(in the rows, 128 means zero)
Rotation paths and how fast each direction turns (degrees each step):
Each turn is a multiple of 5 degrees from 10 to 175, or 0.
Each row of a path follows its step; steps can be skipped.
Rotation 1:
step 0: [136 130 123 135 129 126 152 130 143 111 123 133 131 125 138 132 127 118
 120 132 114 135 126 123 124 127 137 114 118 136 131]
step 1: [123 124 121 113 138 136 125 131 119 122 134 125 139 126 141 121 121 124
 144 136 114 141 146 136 115 133 126 124 128 128 130]
step 3: [139 128 127 122 138 125 138 129 122 120 132 122 135 134 128 116 121 137
 120 118 143 118 119 132 128 115 135 144 134 132 110]
step 4: [132 126 137 134 133 107 126 136 128 139 118 125 123 126 133 103 128 122
 134 135 137 129 114 123 121 132 118 136 122 127 136]
step 5: [116 112 144 125 124 122 118 109 128 141 113 130 125 132 139 129 130 133
 120 123 129 126 127 131 126 122 128 117 144 125 137]
step 6: [127 122 142 141 118 136 136 126 123 114 119 131 124 124 120 136 140 131
 112 123 132 129 131 146 126 142 132 122 116 134 129]
step 8: [129 136 117 117 124 121 111 119 125 116 141 132 131 127 135 136 135 122
 125 134 126 141 117 108 131 134 134 118 119 124 127]
step 9: [132 138 119 130 135 130 135 121 115 126 129 125 131 115 143 137 134 115
 129 120 127 134 133 127 131 111 123 129 137 147 112]
step 10: [136 135 129 135 139 142 133 131 135 142 132 134 129 129 143 114 133 123
 138 138 124 135 123 142 130 127 140 147 118 132 130]
Speeds:
[132 132 130 126 131 122 127 127 131 126 127 125 130 126 130 127 124 126
 130 133 130 127 133 132 133 129 129 128 125 121 131]
110
[131 125 129 130 125 131 135 130 124 122 127 129 125 127 130 124 128 126
 135 126 131 128 132 126 130 128 126 131 126 130 129]
120
[125 132 130 123 133 131 128 136 129 129 127 124 128 126 134 127 129 133
 130 127 127 127 126 126 130 126 131 130 128 130 126]
45
[127 130 125 132 130 127 134 130 135 127 132 127 129 132 126 126 133 131
 124 129 133 128 131 128 125 127 131 132 128 126 130]
100
Rotation 2:
step 0: [140 138 143 130 136 152 142 131 123 135 129 131 118 131 125 136 137 133
 124 136 112 137 122 125 124 126 134 126 128 134 127]
step 1: [126 135 121 112 110 132 134 112 109 127 127 130 137 134 130 129 135 133
 126 125 120 125 133 128 129 128 119 127 137 118 144]
step 2: [134 139 131 128 138 111 132 127 128 131 131 145 133 127 136 136 124 135
 131 120 119 139 145 116 131 133 120 120 127 140 123]
step 3: [126 124 143 118 125 122 119 126 119 118 127 111 148 137 127 125 111 125
 122 137 124 130 125 121 127 126 127 137 132 142 125]
step 4: [121 124 141 133 126 122 112 134 117 129 122 143 126 124 131 133 135 131
 145 128 134 118 130 136 128 109 121 133 116 139 127]
step 5: [117 124 105 127 133 126 110 123 135 121 118 122 123 125 123 121 127 132
 119 125 110 128 120 132 127 123 126 131 123 135 115]
step 7: [139 131 116 128 120 122 123 125 124 131 112 115 130 120 138 131 138 111
 118 134 130 130 128 130 134 122 136 116 119 112 131]
step 9: [143 134 129 123 131 134 138 133 126 128 125 122 128 142 136 131 118 115
 118 123 122 114 115 132 115 131 115 130 124 128 144]
step 12: [120 132 126 115 134 127 131 120 126 139 132 146 141 134 121 135 122 118
 135 139 129 133 145 123 132 115 119 129 133 137 127]
Speeds:
[133 125 132 125 128 126 129 128 128 130 126 126 129 137 129 131 130 133
 128 120 127 130 129 126 129 130 128 126 129 128 132]
45
[128 126 127 130 128 126 122 127 133 130 124 124 121 128 126 129 130 124
 126 128 132 130 129 130 124 132 129 131 124 126 132]
35
[131 127 129 131 127 127 128 122 126 124 127 130 130 124 130 125 132 133
 126 126 132 129 130 135 133 125 126 129 124 125 131]
120
Rotation 3:
step 0: [126 129 122 130 130 131 142 141 123 121 130 131 115 126 138 130 139 136
 117 134 126 133 121 126 142 119 123 130 121  97 144]
step 2: [150 117 140 142 146 146 127 115 132 125 138 124 130 128 125 111 133 124
 134 120 128 124 126 120 136 134 122 121 117 120 126]
step 3: [111 123 133 131 146 121 137 120 115 122 125 133 131 115 119 123 132 122
 119 117 131 132 121 129 145 126 113 130 118 131 148]
step 4: [134 122 121 126 126 140 137 126 108 119 132 133 128 139 116 131 116 121
 128 134 146 129 117 139 146 121 146 132 125 134 133]
step 5: [134 131 138 137 128 136 130 129 110 108 131 133 131 125 138 140 118 134
 137 117 147 119 135 126 130 139 120 121 124 114 116]
step 8: [111 111 135 132 130 120 140 137 121 123 137 138 128 132 119 136 131 132
 134 116 130 131 147 122 137 139 138 119 142 133 114]
step 10: [134 127 150 124 135 106 123 135 124 128 134 125 132 126 140 138 132 114
 115 131 143 122 126 124 109 127 139 138 127 134 125]
step 11: [126 115 142 148 135 129 137 137 143 143 129 126 138 129 118 145 136 125
 133 140 131 138 123 136 122 126 131 114 128 130 114]
step 12: [121 157 138 130 129 124 146 134 128 123 118 136 143 128 131 131 144 130
 115 136 112 132 130 128 138 128 134 120 125 127 121]
Speeds:
[127 128 127 129 131 130 127 129 124 127 125 126 123 131 132 125 125 124
 134 122 128 129 126 134 132 131 128 128 123 130 129]
25
[132 123 128 131 124 130 132 127 127 130 127 126 130 123 131 127 126 130
 133 127 131 132 133 126 129 126 131 125 126 131 122]
115
[130 134 124 133 123 129 130 134 131 126 122 129 130 126 129 132 126 126
 129 128 129 124 128 130 127 128 129 123 129 124 130]
55
[129 129 123 132 126 128 128 124 122 127 132 127 131 127 124 123 129 132
 129 127 131 124 124 126 128 126 126 126 124 126 132]
25
Rotation 4:
step 0: [144 133 132 134 121 121 143 118 115 130 132 130 111 119 131 135 116 131
 124 134 125 124 132 135 123 127 126 139 127 119 135]
step 3: [135 128 134 128 141 115 113 144 125 127 135 124 132 119 131 127 125 126
 134 118 127 120 115 131 138 129 129 143 121 130 136]
step 4: [144 124 131 132 124 132 139 149 109 133 137 135 133 129 130 122 122 124
 127 128 136 124 122 129 127 120 130 121 136 130 132]
step 6: [122 135 126 124 128 132 130 118 135 137 134 130 133 126 133 129 128 113
 114 125 114 125 131 140 116 118 126 136 121 135 143]
step 7: [141 139 123 128 126 139 121 134 139 127 138 129 139 137 123 137 118 128
 129 125 124 140 128 126 138 130 133 133 110 136 133]
step 8: [132 132 122 120 122 127 137 135 134 126 134 136 139 131 129 120 121 127
 142 134 125 120 133 111 129 138 119 113 131 138 132]
step 10: [127 139 114 129 132 144 132 131 124 139 131 119 133 112 124 138 135 128
 126 141 136 130 129 140 121 120 123 131 139 131 127]
step 11: [135 136 115 117 138 129 131 125 135 132 120 132 114 138 107 133 126 135
 121 131 143 136 124 125 126 131 124 125 121 128 126]
step 12: [129 133 125 124 122 125 126 124 138 135 114 136 116 119 130 125 117 139
 119 121 125 109 135 120 121 139 127 127 129 135 138]
Speeds:
[125 133 126 129 128 127 131 131 126 128 125 122 131 136 128 127 131 129
 129 132 130 129 126 124 125 131 126 125 125 124 129]
120
[129 123 125 121 126 129 129 131 124 129 131 125 124 127 127 130 128 127
 125 130 131 127 124 133 123 125 126 127 129 124 124]
65
[134 129 128 130 125 129 128 129 124 125 130 128 132 129 129 133 130 130
 127 133 136 132 129 130 130 127 129 132 128 131 132]
110
[127 132 128 128 127 131 129 127 134 127 133 130 123 127 125 131 133 133
 132 129 130 126 127 128 124 132 133 128 132 127 129]
25
Rotation 5:
step 0: [142 129 120 127 120 118 110 126 132 135 114 130 127 139 127 136 122 129
 112 132 126 136 126 135 138 129 122 127 106 121 139]
step 1: [140 127 121 137 118 126 121 130 132 136 128 132 135 129 116 135 104 117
 126 130 132 125 143 121 122 114 142 130 117 118 121]
step 2: [132 118 128 124 136 133 133 131 135 125 122 127 138 125 114 140 127 126
 125 135 156 138 132 137 122 134 144 130 128 118 118]
step 7: [129 132 124 129 121 125 135 138 139 117 129 144 123 147 112 140 127 124
 118 128 138 145 126 124 123 117 137 133 133 116 130]
step 8: [127 137 124 133 120 129 119 123 131 122 121 119 132 135 116 136 132 128
 123 144 150 135 118 141 134 113 119 131 117 121 125]
step 9: [143 130 128 146 114 126 125 136 126 128 136 123 143 124 109 136 124 121
 132 134 130 117 123 131 131 134 125 135 116 132 113]
step 10: [139 117 134 132 132 123 139 133 121 124 126 131 135 137 108 143 124 129
 128 129 118 145 121 137 133 141 142 135 133 123 121]
step 11: [139 121 132 123 126 132 118 133 129 125 130 123 131 145 130 134 121 130
 123 135 125 151 111 137 130 124 128 120 109 121 139]
step 12: [136 132 111 130 123 127 119 148 138 120 134 134 140 134 122 122 111 121
 120 133 125 130 127 123 124 112 125 128 114 123 118]
Speeds:
[131 126 123 132 124 124 128 128 127 127 126 134 128 128 128 127 127 124
 134 133 130 131 125 132 124 131 127 124 128 125 128]
0
[127 130 126 127 124 130 129 128 125 132 128 133 125 129 129 132 133 130
 128 129 123 133 130 132 126 124 130 132 125 130 134]
100
[129 124 126 130 125 132 132 129 128 128 120 123 126 130 126 124 126 127
 128 124 122 132 128 125 129 131 126 126 126 130 130]
65
[127 126 129 120 128 130 133 132 132 122 130 129 123 130 129 127 128 126
 126 127 130 128 124 131 123 126 125 126 125 128 128]
85
[130 129 130 127 131 123 127 132 132 126 127 130 127 130 133 126 125 131
 124 135 121 130 131 127 130 128 130 123 127 129 128]
60
[130 127 129 130 121 129 128 131 126 128 132 129 133 128 131 132 125 128
 126 127 126 122 130 124 124 129 122 126 126 128 132]
130
Rotation 6:
step 0: [126 126 112 133 130 127 139 135 109 142 135 134 121 127 129 131 127 124
 120 127 121 121 140 122 129 118 137 131 139 130 120]
step 1: [127 126 120 121 110 130 131 111 129 115 118 127 124 134 121 113 130 133
 130 132 127 132 136 117 125 131 130 125 133 113 122]
step 2: [124 132 125 141 117 130 128 127 114 130 138 133 128 122 142 128 120 135
 120 133 126 117 145 135 123 118 127 116 119 129 133]
step 3: [137 135 135 119 121 121 122 120 136 120 135 125 137 131 131 113 131 129
 135 115 116 131 131 115 136 123 124 117 124 117 125]
step 5: [135 119 122 124 116 127 121 129 141 136 136 123 134 134 116 122 133 114
 132 119 128 132 134 124 135 139 131 123 135 113 137]
step 7: [127 136 128 130 118 116 132 114 121 132 124 136 129 134 123 118 129 102
 130 115 139 129 128 122 131 130 127 123 130 122 131]
step 9: [119 129 118 125 112 120 127 119 128 128 134 133 122 127 134 117 134 125
 124 116 124 118 131 122 127 126 135 137 143 112 117]
step 10: [132 118 119 135 125 131 130 126 119 131 127 123 131 134 132 118 120 147
 130 145 125 130 143 126 122 125 126 119 117 119 127]
step 11: [131 139 130 121 108 122 117 122 133 127 142 136 134 112 134 119 124 128
 121 117 126 120 128 131 129 131 125 117 127 121 133]
Speeds:
[129 121 131 132 128 127 128 127 126 129 125 125 130 128 131 131 128 133
 128 130 126 135 129 125 122 127 125 126 130 133 129]
170
[129 131 129 130 122 122 131 124 130 130 128 122 126 124 127 127 133 128
 128 126 125 127 123 127 128 134 130 126 130 129 129]
175
[126 127 132 124 125 131 128 128 131 125 123 134 127 120 123 127 130 134
 126 131 128 126 126 127 128 128 129 126 126 130 127]
155
[119 128 125 127 131 128 127 124 122 124 126 124 131 126 127 126 126 126
 123 130 124 128 126 126 127 127 133 128 127 126 128]
45
